In the data rows, the value 128 means zero.
Every row has a hidden score. How much higher is the second row's score than the first row's in each pair? 10 means about the same, 20 much higher and 0 much lower. The score is a weighted sum of the row's numbers plus the product of two more (or one squared), each taken from its middle value.
[123 119 118 111 108 108 109 110 111 113 115 119 122 147 200 197]
[124 120 121 154 195 150 114 111 112 115 118 118 118 118 117 118] ~ 10
[199 204 165 126 113 109 110 109 112 113 119 120 118 118 117 120]
[123 121 115 111 110 108 108 110 113 120 147 195 236 225 177 139] ~ 16
[125 120 115 112 108 108 108 109 115 145 195 165 126 118 118 118]
[124 120 126 148 188 202 172 134 117 114 116 118 119 118 117 119] ~ 5
[124 129 170 208 159 116 109 110 111 113 115 119 118 121 118 119]
[152 163 163 145 124 113 109 109 115 113 117 119 118 118 117 120] ~ 7
[123 120 115 112 108 108 108 110 112 113 120 129 151 164 147 128]
[126 119 115 112 109 108 108 109 112 114 117 119 123 150 201 199] ~ 13
[125 119 115 111 109 108 119 170 175 127 116 119 119 118 116 118]
[125 119 117 113 108 108 109 110 112 115 115 118 124 138 177 203] ~ 7
[124 121 116 111 109 108 108 110 112 113 116 120 125 143 196 211]
[124 120 115 111 110 108 108 110 112 116 119 135 160 197 215 201] ~ 7
[124 119 115 111 109 109 108 109 112 113 115 117 120 122 154 186]
[126 119 119 111 108 108 108 112 113 114 117 118 125 150 194 194] ~ 11
[125 119 115 111 110 109 109 110 113 124 155 186 184 154 130 120]
[123 121 120 136 166 186 171 140 120 115 116 118 118 118 117 118] ~ 4
[123 120 117 122 136 161 184 189 174 151 133 126 120 118 118 118]
[124 123 128 141 158 165 162 148 133 123 120 119 123 118 118 118] ~ 9
[124 125 136 170 203 202 171 137 121 115 116 120 119 120 118 118]
[129 138 155 155 134 116 109 110 112 113 116 118 120 119 118 122] ~ 11
[125 123 130 142 142 126 116 111 113 113 115 120 119 118 119 119]
[143 160 172 162 133 116 110 110 112 113 115 117 123 118 119 120] ~ 10
[137 148 153 146 131 117 110 110 112 114 115 118 119 119 118 118]
[129 121 126 151 186 180 145 119 113 114 116 119 119 119 117 118] ~ 8
[123 119 116 111 108 110 132 172 159 123 116 118 118 118 118 119]
[130 122 115 110 109 109 109 109 112 113 115 118 119 120 139 163] ~ 8
[125 120 115 111 109 109 109 110 112 114 123 147 171 166 139 123]
[123 119 116 114 122 139 162 179 179 164 141 128 120 119 117 119] ~ 12
[123 120 119 118 132 159 179 172 148 128 119 118 119 118 118 119]
[138 153 159 143 121 111 109 110 112 114 115 117 119 118 118 118] ~ 10
[123 120 116 112 124 164 167 130 113 113 115 118 119 119 117 118]
[125 119 120 115 123 136 153 165 166 154 141 127 121 118 121 118] ~ 11
[123 120 116 111 112 109 108 112 144 179 148 120 120 118 117 119]
[123 119 117 113 112 121 137 168 190 190 166 137 123 119 118 122] ~ 10
[124 119 115 112 109 108 110 109 112 129 181 174 130 120 117 120]
[123 120 117 112 110 108 112 145 192 165 123 119 119 120 117 120] ~ 10
[128 119 115 112 109 109 108 122 165 173 130 118 120 118 122 120]
[123 122 131 170 203 188 145 119 114 114 118 118 119 118 117 118] ~ 6
[124 126 127 141 160 172 167 152 134 123 120 119 118 118 118 118]
[142 151 155 149 133 121 112 113 113 114 116 117 119 118 117 118] ~ 11
[123 120 115 112 110 110 108 110 117 135 170 187 171 141 123 119]
[124 119 115 112 108 108 108 109 112 113 115 117 119 127 169 193] ~ 5
[123 120 126 170 188 134 110 110 112 113 118 119 118 121 119 119]
[139 149 167 166 141 121 111 111 111 113 115 118 119 117 117 119] ~ 8
[125 121 115 112 109 108 109 112 130 175 225 219 166 131 121 119]
[125 135 163 151 117 108 108 110 111 114 115 117 119 118 120 118] ~ 2
[126 119 115 111 109 110 114 128 150 171 173 153 133 122 117 120]
[123 119 115 117 139 166 147 119 112 113 115 120 120 119 117 119] ~ 8
[126 123 139 192 172 121 110 111 111 114 115 119 120 119 117 123]
[125 120 115 111 112 118 141 161 155 130 122 118 118 120 118 118] ~ 6
[124 120 118 110 109 108 109 109 113 118 134 175 222 225 181 141]
[129 134 144 146 135 121 113 112 112 114 116 121 121 117 121 118] ~ 10
[123 121 118 111 108 108 108 115 138 183 209 176 137 121 119 119]
[131 137 146 146 134 121 112 111 112 113 115 118 119 120 117 118] ~ 7
[125 126 131 146 163 169 160 143 130 120 118 118 120 118 118 119]
[124 120 115 114 109 109 108 111 112 113 115 118 123 140 175 198] ~ 8
[124 125 145 184 181 140 116 110 112 115 116 118 122 120 118 119]
[124 120 116 117 126 146 157 147 128 117 116 118 119 118 118 118] ~ 9
[126 131 137 145 141 127 116 115 112 113 115 119 120 118 117 119]
[124 120 115 111 116 144 180 165 128 117 116 118 118 119 118 119] ~ 12
[131 135 151 168 173 158 142 125 118 115 117 119 118 118 117 119]
[124 123 124 135 152 163 163 156 136 124 122 121 119 118 120 118] ~ 10
[124 122 122 133 145 151 147 135 124 118 116 118 118 118 117 120]
[123 121 116 111 109 108 108 110 112 113 117 119 118 123 150 174] ~ 9
[124 119 115 111 109 112 120 135 149 152 137 125 120 118 116 118]
[124 124 121 120 128 146 161 166 162 147 132 124 122 118 117 119] ~ 9
[124 119 115 112 108 108 109 112 112 113 116 118 119 133 182 199]
[131 154 153 122 111 108 109 111 112 113 115 118 119 118 117 118] ~ 9
[135 144 152 142 122 111 109 110 112 113 115 118 120 118 118 118]
[141 159 156 140 115 109 108 110 112 113 115 121 119 118 117 118] ~ 10
[124 119 115 112 109 108 109 110 114 128 163 187 170 139 121 121]
[123 119 116 111 109 108 108 110 112 114 119 134 163 201 224 217] ~ 1
[125 121 118 125 142 160 164 150 135 121 117 119 119 119 118 124]
[128 150 195 169 121 109 109 109 112 116 115 118 119 119 119 118] ~ 13
[123 119 115 111 109 108 109 111 112 125 168 160 128 119 116 118]
[124 123 121 130 146 165 180 178 164 146 130 122 120 119 120 120] ~ 9
[123 119 116 112 115 126 148 175 199 203 184 153 132 124 118 118]
[123 120 115 113 108 110 108 110 113 120 138 163 184 183 165 141] ~ 10
[124 121 122 129 136 137 130 121 115 114 115 120 120 118 117 121]
[138 166 187 163 127 110 108 109 111 114 115 118 119 118 117 120] ~ 10
[134 161 186 148 114 108 108 111 115 114 115 118 118 120 117 121]
[125 120 115 111 113 128 154 170 163 139 123 120 118 119 117 119] ~ 11
[124 125 132 141 142 128 116 115 112 113 115 118 118 118 120 118]
[124 119 116 111 111 108 108 113 112 113 117 117 118 125 153 156] ~ 10
[124 120 115 111 111 109 109 123 148 130 118 119 119 118 120 118]
[125 121 118 124 147 176 188 168 139 121 119 118 119 120 116 118] ~ 8
[126 125 132 141 140 129 117 112 112 114 115 118 118 120 116 118]
[149 158 154 143 122 112 110 110 113 113 118 118 120 118 117 118] ~ 11
[123 119 117 126 157 164 134 114 112 113 116 118 119 118 117 118]
[123 119 117 112 116 129 153 164 155 135 123 119 119 118 117 118] ~ 13
[125 119 115 113 116 133 159 176 168 145 126 122 121 118 117 118]
[126 127 129 141 157 164 161 147 132 123 118 119 119 118 117 118] ~ 8
[124 120 121 132 154 164 158 139 123 118 116 118 118 118 117 118]
[125 120 115 111 109 112 126 156 184 185 154 131 121 118 118 119] ~ 11
[142 155 159 143 122 111 110 110 112 115 116 118 119 120 117 118]
[125 120 116 111 108 110 108 110 112 119 141 166 163 144 124 122] ~ 10
[124 119 117 118 135 165 172 148 125 116 116 117 120 119 118 118]
[124 120 115 110 109 108 109 113 130 176 222 194 148 122 118 120] ~ 17
[124 119 115 111 111 124 149 157 138 119 117 118 119 119 118 119]
[125 120 116 111 109 108 108 110 112 115 117 126 154 192 180 143] ~ 5
[124 126 143 149 124 110 108 109 112 114 115 118 121 118 117 118]
[126 123 132 147 164 158 142 126 116 114 120 117 119 118 117 118] ~ 8
[124 130 162 183 141 113 108 110 111 114 115 117 120 118 117 118]
[125 125 135 152 171 177 166 146 131 121 117 119 118 118 118 118] ~ 7
[124 125 146 178 157 121 109 113 112 114 116 119 121 118 117 119]
[124 119 115 110 108 109 110 120 153 182 164 131 121 118 119 118] ~ 8
[125 123 115 110 108 111 108 109 111 113 116 126 145 181 202 197]
[129 127 130 146 167 176 171 154 137 125 120 119 118 118 117 118] ~ 14
[123 121 115 111 109 108 111 110 111 116 115 123 123 142 182 209]
[123 120 116 112 115 140 160 135 116 114 118 118 118 118 119 119] ~ 14
[123 119 115 111 108 108 108 110 112 115 124 150 200 238 215 168]
[151 162 163 148 129 114 109 115 111 113 115 118 119 118 117 121] ~ 14
[124 120 118 123 129 141 147 142 130 122 118 119 120 119 117 119]
[123 119 115 111 111 123 156 188 173 137 120 120 118 118 117 118] ~ 11
[128 139 162 183 173 144 120 113 116 114 116 117 118 120 117 118]
[124 125 150 160 125 109 108 110 112 113 116 120 119 118 119 118] ~ 13
[123 121 116 117 128 143 159 162 152 137 128 120 119 118 118 120]
[124 119 115 112 108 108 108 110 111 114 115 118 118 121 145 155] ~ 11
[124 120 123 126 146 165 167 148 129 119 116 117 119 118 117 120]
[123 120 117 111 108 109 108 111 116 171 217 143 119 120 118 120] ~ 11
[123 122 115 112 119 162 156 116 112 115 121 123 120 119 117 118]
[124 127 141 168 179 159 134 117 113 113 115 118 118 117 119 118] ~ 10
[184 192 145 115 109 110 108 110 112 113 115 118 119 120 117 118]
[124 120 115 112 108 108 108 110 111 114 124 141 166 174 157 136] ~ 8
[123 119 115 111 109 108 108 110 112 115 136 170 147 121 117 119]
[123 120 115 111 108 108 108 115 155 210 181 129 120 118 117 118] ~ 7
[125 119 115 112 109 108 110 117 135 154 157 141 124 119 117 119]
[135 171 195 152 115 109 108 110 111 114 115 118 119 118 117 119] ~ 9
[123 120 119 132 161 163 139 120 113 114 115 117 119 121 118 119]
[124 119 115 111 108 108 108 112 111 113 115 119 124 147 197 231] ~ 9
[133 146 157 150 131 117 109 111 111 113 116 118 120 118 117 119]
[123 119 116 112 117 145 176 161 127 115 118 118 120 118 117 118] ~ 12
[123 119 117 111 108 108 108 110 111 113 116 118 125 144 197 233]
[137 167 191 166 126 110 108 109 111 116 115 118 119 118 119 118] ~ 14
[124 120 118 134 164 152 124 112 111 113 116 117 121 118 117 119]
[124 120 115 111 108 110 124 169 187 150 120 120 118 118 117 118] ~ 14
[124 122 115 111 110 121 146 160 145 124 117 118 119 118 117 118]
[124 119 115 113 118 132 159 185 195 185 158 134 123 119 117 118] ~ 9
[125 119 116 111 112 121 141 171 187 180 153 130 122 118 117 118]
[126 119 115 111 108 108 114 136 175 181 148 123 119 119 119 118] ~ 10
[123 119 118 111 108 109 110 125 163 211 209 159 127 119 117 118]
[123 120 121 139 176 188 158 126 114 113 117 118 118 118 120 118] ~ 7
[125 123 128 143 157 165 162 147 135 123 119 120 119 118 118 118]
[123 120 117 129 161 164 134 116 113 114 116 118 122 120 116 118] ~ 7
[123 119 115 111 111 108 108 121 162 184 143 120 122 118 118 118]
[123 120 115 113 109 112 122 145 178 210 206 174 142 126 118 118] ~ 12
[145 156 157 143 124 112 110 110 112 113 115 118 119 117 118 120]
[125 128 140 158 159 142 126 116 113 113 116 118 119 117 118 118] ~ 10
[124 119 118 120 134 153 172 176 165 147 130 123 120 118 117 121]
[133 141 155 169 165 149 130 119 115 114 115 118 119 119 117 119] ~ 10
[123 119 115 111 108 109 108 111 112 113 115 119 137 163 138 121]
[126 135 149 145 119 111 108 110 111 113 118 119 119 121 117 118] ~ 14
[123 120 115 113 108 108 108 110 111 114 121 143 171 173 146 128]
[126 119 116 113 109 108 108 111 112 114 116 121 119 119 140 173] ~ 11
[123 120 115 112 108 108 114 136 166 169 142 122 119 118 118 121]
[124 119 115 114 120 132 143 144 134 125 119 118 118 118 120 118] ~ 11
[126 122 124 135 148 150 140 126 117 116 116 119 119 118 118 118]
[125 130 142 162 165 147 127 116 114 113 116 118 119 117 117 118] ~ 10
[163 161 137 113 109 109 108 110 112 113 115 117 119 118 117 118]
[123 119 115 110 110 113 151 170 125 114 116 120 120 118 117 118] ~ 12
[127 119 115 114 121 145 170 166 141 122 118 119 118 117 117 118]
[124 119 116 111 109 111 108 111 112 115 126 148 180 213 211 190] ~ 4
[123 119 116 115 152 175 125 110 111 115 115 118 118 119 117 118]
[125 120 115 112 109 110 119 142 177 200 188 151 128 120 119 119] ~ 14
[125 119 115 111 109 109 108 110 112 113 115 118 123 137 161 169]
[127 119 116 118 143 161 139 115 112 114 116 119 119 118 117 119] ~ 9
[165 164 129 112 109 108 108 109 112 114 115 119 119 120 117 118]
[123 121 116 110 109 109 108 110 111 114 117 118 125 140 170 192] ~ 6
[124 120 115 111 109 109 108 111 123 167 231 213 155 128 118 118]
[125 119 115 110 109 108 108 112 125 165 227 228 177 136 120 118] ~ 14
[124 120 115 114 120 134 154 172 179 169 148 131 123 119 119 121]
[124 119 118 112 114 121 137 160 180 188 174 150 130 121 117 119] ~ 10
[125 121 115 112 115 129 152 171 168 148 128 120 119 120 117 118]
[124 124 117 118 129 150 169 175 166 147 129 121 119 119 117 118] ~ 9
[123 120 115 111 111 115 134 154 162 147 127 120 119 120 117 118]
[123 120 115 111 109 109 122 161 173 136 117 118 119 119 117 118] ~ 10
[124 125 125 140 154 165 165 152 136 125 119 119 119 118 117 118]
[126 122 122 133 150 166 170 163 148 134 124 120 119 118 117 119] ~ 10
[124 120 117 119 153 163 126 111 114 114 116 118 119 119 119 118]
[150 161 152 129 113 108 109 111 114 114 115 118 121 119 117 119] ~ 13
[124 122 115 112 110 110 108 110 111 113 115 119 122 149 201 203]
[124 119 116 111 109 108 110 110 113 113 116 118 121 136 168 186] ~ 9
[126 120 118 112 108 108 110 110 112 114 116 118 123 144 188 217]
[125 121 124 150 188 186 149 120 114 113 116 118 118 118 118 119] ~ 10
[131 135 150 167 161 142 123 114 112 115 115 117 118 118 117 118]
[124 119 115 111 110 108 111 110 111 113 115 119 133 178 207 172] ~ 10
[125 120 115 116 108 108 108 110 112 117 115 121 137 167 176 155]
[124 122 116 111 112 111 110 110 112 113 115 120 122 140 162 177] ~ 9
[123 119 115 111 109 108 109 110 112 118 143 187 231 230 185 145]
[124 121 115 111 108 108 108 111 114 127 158 162 146 126 118 118] ~ 7
[129 134 148 165 167 155 137 123 116 115 115 120 119 118 117 118]
[134 170 195 156 116 108 108 110 113 114 115 118 119 118 119 119] ~ 10
[123 120 116 118 128 147 173 175 165 144 129 123 119 118 117 119]
[124 120 116 111 109 108 108 109 113 113 116 118 123 146 194 231] ~ 5
[124 119 115 111 108 111 108 110 112 113 115 120 122 145 195 230]
[124 120 115 111 109 108 108 109 111 113 116 119 122 138 184 219] ~ 10
[124 121 120 125 136 145 142 132 123 122 118 118 118 118 119 118]
[123 119 117 111 108 109 108 114 151 202 160 123 119 118 118 118] ~ 11
[126 119 116 111 108 109 108 109 112 113 116 117 120 120 140 158]
[124 121 124 151 184 190 157 126 114 114 115 119 118 118 117 118] ~ 8
[152 165 168 159 136 119 112 111 112 113 116 118 119 118 117 120]
[128 137 163 142 113 109 108 110 112 114 115 117 118 118 118 119] ~ 11
[130 137 154 165 156 136 123 114 112 113 115 118 119 118 117 118]
[124 119 115 112 110 117 139 163 161 139 125 120 119 118 117 120] ~ 11
[151 159 156 141 121 113 109 110 112 113 117 118 118 119 117 120]
[123 119 115 111 108 109 118 155 185 162 128 120 122 118 118 120] ~ 11
[123 121 115 111 109 108 109 110 112 119 141 188 227 220 176 137]
[124 122 115 111 108 108 109 111 111 115 116 123 123 146 195 232] ~ 1
[125 135 169 167 124 109 108 110 113 113 115 120 119 119 117 118]
[124 120 115 111 108 108 108 109 111 113 115 121 128 150 166 156] ~ 7
[124 120 116 115 120 144 165 149 125 116 116 118 118 120 117 118]
[123 120 116 114 129 161 179 156 126 116 117 117 120 118 116 119] ~ 9
[125 122 116 112 108 108 108 110 125 181 214 156 124 118 119 118]
[125 120 118 119 135 162 178 166 142 125 118 118 119 118 118 121] ~ 7
[127 133 153 175 168 138 117 111 112 113 117 117 118 118 117 119]
[123 119 115 111 108 109 121 171 182 135 117 118 118 119 119 118] ~ 12
[123 119 115 111 108 109 108 109 111 114 115 118 122 141 188 221]
[125 121 133 171 150 113 108 110 112 114 115 118 119 119 117 118] ~ 17
[125 120 116 111 109 109 108 112 112 113 115 119 119 121 147 169]
[124 119 115 111 109 108 112 136 184 190 144 122 119 119 117 118] ~ 12
[123 121 125 141 162 167 155 133 120 116 115 119 118 123 116 118]
[128 134 151 165 160 136 119 113 112 113 118 118 122 118 117 118] ~ 12
[126 119 115 112 111 131 166 184 155 124 116 118 119 119 116 118]
[124 119 115 112 108 108 115 133 177 194 158 127 119 118 118 118] ~ 10
